The same turns and mirrors carry the whole set onto itself and the rows of a family onto each other. Which other rows belong to the same family as each row named below? List them in the order they appear above.
These 28 rows form 7 families of 4 rows each.
Z_865: [ 0.28 -2.80  0.31 -0.73  1.01  3.17 -0.89  0.57  0.00  1.06 -0.34 -3.34
 -3.47 -1.89 -0.07 -2.30  3.02 -0.32 -0.53  1.60  0.32]
Z_94: [ 1.31 -0.92  2.16 -5.31  2.82 -0.66  0.47  2.40 -0.32 -1.81 -0.70 -0.04
 -2.94  0.95  0.60 -2.18  1.27  0.52  1.16  0.57 -1.53]
Z_63: [ 1.21 -0.40  3.00 -4.97  2.85 -0.68  0.09  1.95 -0.59 -1.73 -0.73  0.30
 -3.45  0.61  0.66 -2.57  1.66  0.40  2.68  0.32 -1.45]
Z_988: [ 1.25 -0.46  2.12 -4.34  2.80 -0.44  1.33  2.54 -0.68 -1.82 -0.65  0.24
 -3.14  0.33  1.39 -1.65  1.99  1.44  2.79  0.26 -1.44]
Z_604: [ 2.02  0.07  2.29 -4.22  2.56 -0.51  1.41  2.41 -0.43 -1.83 -0.65  0.31
 -3.01 -0.17 -0.39 -2.60  1.23  0.46  2.56  0.63 -1.44]
Z_754: [ 0.87 -0.76  1.88 -2.63  2.28 -3.22 -0.23  1.51 -0.33 -0.75 -0.04  0.45
 -0.92  0.39  1.61 -1.86  0.33  0.45  3.10  1.56 -1.70]
Z_47: [ 0.73 -3.53  0.79 -0.84  1.37  3.95 -1.24  0.91 -0.08  1.21 -0.59 -2.30
 -2.98 -2.14 -0.05 -2.39  3.68 -0.45  0.19  0.85  0.36]
Z_22: [ 0.33 -2.87  0.53 -0.40  0.89  3.46 -1.05  0.87 -0.34  0.51 -0.37 -3.37
 -3.97 -2.13 -0.07 -2.73  2.52 -0.71  0.31  0.76  0.17]
Z_636: [ 1.89 -0.52  1.21 -1.83  2.71 -2.66  0.89  1.27 -0.58 -0.53  0.70  0.86
 -1.86  0.89  1.75 -2.29  0.67 -0.25  3.70  1.23 -1.43]
Z_41: [ 1.49 -0.52  1.91 -2.40  2.36 -3.21  0.90  1.12 -0.46 -0.25 -0.56  0.98
 -1.28  0.17  1.26 -1.87  0.43  0.07  2.89  1.50 -1.46]
Z_454: [-0.35 -4.42  1.40  1.00  0.54  1.68 -1.44 -0.72  0.56  2.39 -1.06 -0.55
 -2.05 -1.27  1.27 -2.26  2.28 -1.01 -0.28  1.78 -0.94]
Z_798: [-0.19 -3.59  1.30  1.47  0.95  2.17 -1.92 -0.73  0.68  2.05 -1.27 -0.97
 -1.66 -1.79  0.88 -1.94  2.24 -0.48  0.34  0.96 -0.89]
Z_332: [ 1.02 -2.94  1.26  1.76  0.50  1.65 -1.35 -0.64  0.81  2.40 -0.89 -1.31
 -1.74 -1.56  0.70 -2.66  1.80 -0.94 -0.37  0.71 -0.45]
Z_963: [ 1.08 -4.02  0.86 -0.70  1.13  3.37 -1.50  0.74  0.75  0.59 -0.68 -2.43
 -3.84 -2.08 -0.15 -2.38  3.55 -1.09  0.28  1.50 -0.04]
Z_258: [ 0.25 -2.67  0.08 -1.07  0.45  3.44 -1.42  0.76  0.35  1.44 -0.07 -2.78
 -3.89 -1.87  0.06 -2.65  3.51 -0.34  0.12  1.00  0.13]
Z_683: [ 1.62 -1.18  2.11 -2.08  1.82 -2.78  0.97  1.21 -0.09 -1.07 -0.49  1.12
 -1.58  0.29  1.28 -3.12  0.35 -0.31  4.01  1.69 -1.70]
Z_287: [-0.10 -3.68  1.55  1.19  0.10  1.51 -2.12  0.09  0.38  2.83 -0.77 -0.59
 -2.25 -1.17  0.98 -2.36  2.12 -1.10  0.03  1.49 -0.80]
Z_887: [ 1.92 -0.91  1.72 -2.62  2.37 -3.17  0.67  1.04  0.51 -0.80  0.59  0.35
 -1.46  0.82  1.38 -2.35  1.02  0.36  3.33  1.60 -1.30]
Z_907: [ 0.07 -4.19  0.52 -1.39  0.90  2.76 -1.79  0.79 -0.36  1.09 -1.18 -3.02
 -3.24 -1.85  0.60 -2.37  3.33 -0.14 -0.19  0.65  0.41]
Z_241: [ 0.32 -3.15  0.54 -0.10  1.09  3.31 -1.47  1.27  0.04  0.61 -0.88 -3.22
 -3.38 -2.38  0.27 -1.81  3.21 -0.82  0.38  1.34  0.18]
Z_202: [ 1.42 -0.99  2.49 -4.82  2.81 -0.39  0.30  2.33 -0.33 -2.13 -0.92  0.14
 -3.05  0.51  0.60 -2.45  0.39  0.32  2.53 -0.16 -1.53]
Z_245: [ 1.57 -1.00  1.10 -2.33  2.27 -3.05  0.90  0.88 -0.41 -0.28  0.40  0.71
 -1.55  1.55  2.20 -2.46  1.13  0.29  2.78  1.76 -1.53]
Z_883: [ 0.47 -3.84  1.00  1.37  0.47  1.55 -1.73 -0.09  0.25  2.49 -1.11 -1.30
 -1.27 -1.73  1.24 -2.55  2.01 -1.17  0.30  1.10 -0.21]
Z_163: [-0.04 -3.89  1.49  1.86  0.89  1.97 -1.68 -0.73  0.09  2.18 -0.61 -0.31
 -2.28 -1.51  0.72 -2.37  1.55 -1.08  0.65  1.27 -1.30]
Z_584: [ 1.55  0.14  1.46 -2.31  2.23 -2.96  0.47  1.01 -0.77 -0.51  0.28  0.84
 -2.07  0.51  2.06 -2.52  0.85 -0.63  3.22  1.30 -1.57]
Z_625: [ 2.04 -0.84  2.63 -4.69  2.50 -0.91  1.14  2.77  0.15 -1.81 -0.65  0.34
 -2.83  0.29  0.92 -1.87  1.33  0.38  1.84  0.39 -1.53]
Z_403: [ 0.48 -3.69  0.59  1.18  1.15  1.52 -1.45 -0.40 -0.50  3.17 -0.65 -0.77
 -1.45 -1.39  1.22 -1.68  2.88 -0.44 -0.24  1.09 -0.57]
Z_78: [ 1.42 -0.92  2.20 -4.97  2.63 -0.94  1.42  2.02 -0.19 -1.97 -1.06  0.08
 -3.12  0.04  0.66 -2.14  1.81  0.85  3.10  0.72 -0.92]

The rest of the family of Z_865: Z_636, Z_454, Z_202
The rest of the family of Z_163: Z_94, Z_22, Z_245
The rest of the family of Z_683: Z_604, Z_907, Z_403
The rest of the family of Z_798: Z_887, Z_241, Z_625
The rest of the family of Z_332: Z_988, Z_754, Z_963

The same turns and mirrors carry the whole set onto itself and the rows of a family onto each other. Which other rows belong to the same family as each row named below? List them in the order they appear above.
These 32 rows form 4 families of 8 rows each.
Z_172: [-0.15 -0.78  0.38 -0.86  0.41  1.29  1.26 -0.69]
Z_10: [ 0.94  1.77 -0.45  2.47  1.30  1.00  1.66  0.60]
Z_759: [0.89 0.85 0.44 3.28 0.57 1.23 1.17 0.21]
Z_804: [-0.03 -0.25 -0.50  0.42 -0.54  0.48 -2.94 -2.55]
Z_526: [-0.61  0.35 -0.10 -0.35 -0.06 -0.31 -2.58 -2.78]
Z_26: [-0.77  1.26  0.25  3.00  2.08  1.01 -0.44 -3.22]
Z_108: [ 0.61  0.89 -2.19 -0.63  2.13  1.52 -1.42 -0.93]
Z_128: [-0.55  0.62  1.30  2.93 -1.29 -0.38  0.04 -0.65]
Z_981: [ 0.27  3.80  0.06  1.49  1.64  1.10 -1.51 -0.12]
Z_457: [-0.37  0.26 -0.84 -1.03  0.55 -0.19 -2.79 -1.59]
Z_493: [-0.05  1.00 -0.44  2.13  1.16  0.99  1.01  1.61]
Z_589: [-0.47  1.10  0.56  0.65  0.96  1.00 -2.18 -3.59]
Z_407: [ 0.43  1.86 -1.48 -0.59  2.53  1.08  1.01 -0.97]
Z_325: [ 0.25 -1.28 -1.53 -0.40  0.05  0.42  0.72 -0.71]
Z_308: [ 1.81  1.94 -1.51  1.27 -1.47 -0.10 -1.74 -0.46]
Z_931: [-1.33  1.91  1.33  2.21  2.31  0.68  0.62 -1.77]
Z_647: [-0.04  2.61  0.11  2.95  1.53  0.20 -2.51 -0.92]
Z_15: [ 0.30  2.36 -1.29 -0.99 -1.10 -0.47  0.31 -0.18]
Z_273: [-0.33  2.06  0.59  2.93  0.72  0.99 -2.58 -0.18]
Z_191: [ 0.75  1.89 -0.71  3.04  0.74 -0.49 -2.74 -0.69]
Z_698: [-1.11  0.78 -0.45  1.68 -0.73 -2.13 -0.69 -2.37]
Z_674: [ 0.64  2.78 -0.69  0.32  1.66  2.76  0.52 -0.80]
Z_82: [ 1.52  1.91 -1.76 -0.52 -0.92 -0.67 -0.50 -1.92]
Z_425: [-1.83 -0.45  0.61  1.10  2.36  1.21  0.40 -1.24]
Z_781: [ 0.61  1.23 -1.26 -0.34  2.17  2.50  0.44 -0.85]
Z_893: [ 0.63  1.91 -1.04  1.25  0.29 -0.80  1.86  0.67]
Z_954: [ 0.36 -0.50 -0.64 -0.80 -0.34  0.34  1.65 -1.17]
Z_908: [-0.23  1.96  1.01  2.21 -1.15 -1.19 -0.83 -2.59]
Z_672: [-1.21  0.56  0.68  3.12  2.36  1.02  0.43 -1.80]
Z_792: [-0.82  1.11  0.37  2.55 -1.20 -1.77 -1.28 -1.55]
Z_976: [ 1.04  1.78 -1.58 -0.91 -1.41 -0.11 -1.11 -0.64]
Z_574: [-0.09 -0.90 -0.62  0.31 -0.33 -0.68  1.19 -2.84]

The rest of the family of Z_526: Z_10, Z_647, Z_781, Z_954, Z_672, Z_792, Z_976
The rest of the family of Z_908: Z_804, Z_493, Z_407, Z_325, Z_931, Z_273, Z_82
The rest of the family of Z_674: Z_172, Z_759, Z_26, Z_457, Z_15, Z_191, Z_698

The same turns and mirrors carry the whole set onto itself and the rows of a family onto each other. Which other rows belong to the same family as each row named below? List them in the order they appear above.
These 32 rows form 4 families of 8 rows each.
Z_743: [ 1.91  0.40  2.19  0.15  0.60 -0.26  0.25 -0.33  1.25  1.77]
Z_995: [-1.36 -0.29  2.27  0.08  1.38  2.41 -1.09 -1.02  0.90 -1.50]
Z_6: [-2.58  0.92  1.58  1.20 -1.02  1.26  0.03 -1.56 -2.62  1.31]
Z_835: [-2.41 -0.41 -0.08 -0.03  1.04 -2.24  0.17 -0.70 -1.21  0.55]
Z_608: [-0.13  2.36  1.29  0.85  0.50  0.55 -1.10 -0.99  2.39 -1.01]
Z_568: [-1.94 -0.49  0.67  0.41  0.40 -2.28  0.81 -0.74 -2.06  0.35]
Z_891: [-1.59  0.44 -1.03 -1.53 -1.25 -0.81  1.18  1.07  0.44  0.14]
Z_512: [-3.12  1.07  1.08  0.93 -0.51  0.50  0.07 -1.67 -2.39  1.41]
Z_978: [-2.22  1.96  0.02 -0.48 -2.57  2.05  0.48 -0.02 -0.24  1.06]
Z_481: [ 1.04 -1.07  2.82 -0.79  1.12  1.47 -0.32  0.41 -1.38  0.49]
Z_334: [ 2.17  1.14  1.88  0.29  0.44 -0.75  0.16 -0.03  0.72  1.36]
Z_177: [-2.64 -0.38 -0.06 -0.07  0.59 -1.91  0.56 -0.26 -1.73  0.42]
Z_255: [-1.20  0.09  2.18 -0.08  1.13  2.78 -1.46 -0.58  0.05 -1.90]
Z_305: [ 0.82 -1.26  2.70 -0.62  0.34  1.96 -0.02  0.71 -1.19 -0.81]
Z_844: [-1.88 -0.15  0.37 -0.42  0.06 -2.05  1.05 -0.84 -2.03 -0.22]
Z_180: [-1.92  0.10 -1.10 -0.57 -0.83 -1.15  0.78  1.31  1.02  0.31]
Z_977: [-2.20  0.22 -1.15 -0.95 -0.66 -0.62  0.60  1.49  0.47  1.13]
Z_388: [-0.04  1.95  1.67  1.05  0.63  0.58 -0.72 -1.57  2.70 -0.20]
Z_704: [ 2.50  0.60  2.15  0.18  0.05 -0.06  0.05  0.31  0.68  0.95]
Z_979: [-2.62  1.83  0.01  0.19 -1.87  1.78  0.01  0.17 -0.21  2.07]
Z_101: [ 0.69 -1.62  2.78 -0.81  1.51  1.60 -0.06  0.00 -0.50  0.64]
Z_110: [-2.53  1.55  0.23  0.07 -1.50  2.22 -0.36  0.09 -0.42  2.30]
Z_603: [ 2.48  0.73  2.44  0.31 -0.21 -0.18  0.50  0.39  0.03  0.99]
Z_862: [-2.43  1.34  1.39  0.51 -1.21  0.78  0.50 -1.95 -2.65  0.82]
Z_86: [ 0.79  2.43  1.81  1.22 -0.15  0.00 -0.30 -0.94  1.87 -1.14]
Z_498: [ 1.17 -1.31  2.63 -0.59  0.98  1.55 -0.40  0.42 -0.91 -0.64]
Z_859: [-0.72  0.30  2.41  0.39  0.94  2.14 -1.33 -0.97  0.33 -2.44]
Z_154: [-2.69  0.98  1.29  0.99  0.07  0.29 -0.24 -1.90 -2.44  1.83]
Z_235: [-2.39  0.21 -1.09 -1.13 -0.56 -0.13  0.05  1.50  1.02  1.13]
Z_395: [ 0.82  2.28  1.87  1.10  0.13  0.45 -0.84 -1.08  2.04 -0.92]
Z_982: [-0.85  0.54  2.07  0.29  0.50  2.07 -0.94 -0.66  0.68 -2.83]
Z_193: [-2.50  1.44 -0.12  0.08 -2.18  2.16 -0.04  0.52  0.34  1.13]

The rest of the family of Z_235: Z_835, Z_305, Z_110, Z_603, Z_86, Z_154, Z_982
The rest of the family of Z_498: Z_512, Z_177, Z_977, Z_704, Z_979, Z_859, Z_395
The rest of the family of Z_995: Z_743, Z_891, Z_978, Z_844, Z_388, Z_101, Z_862

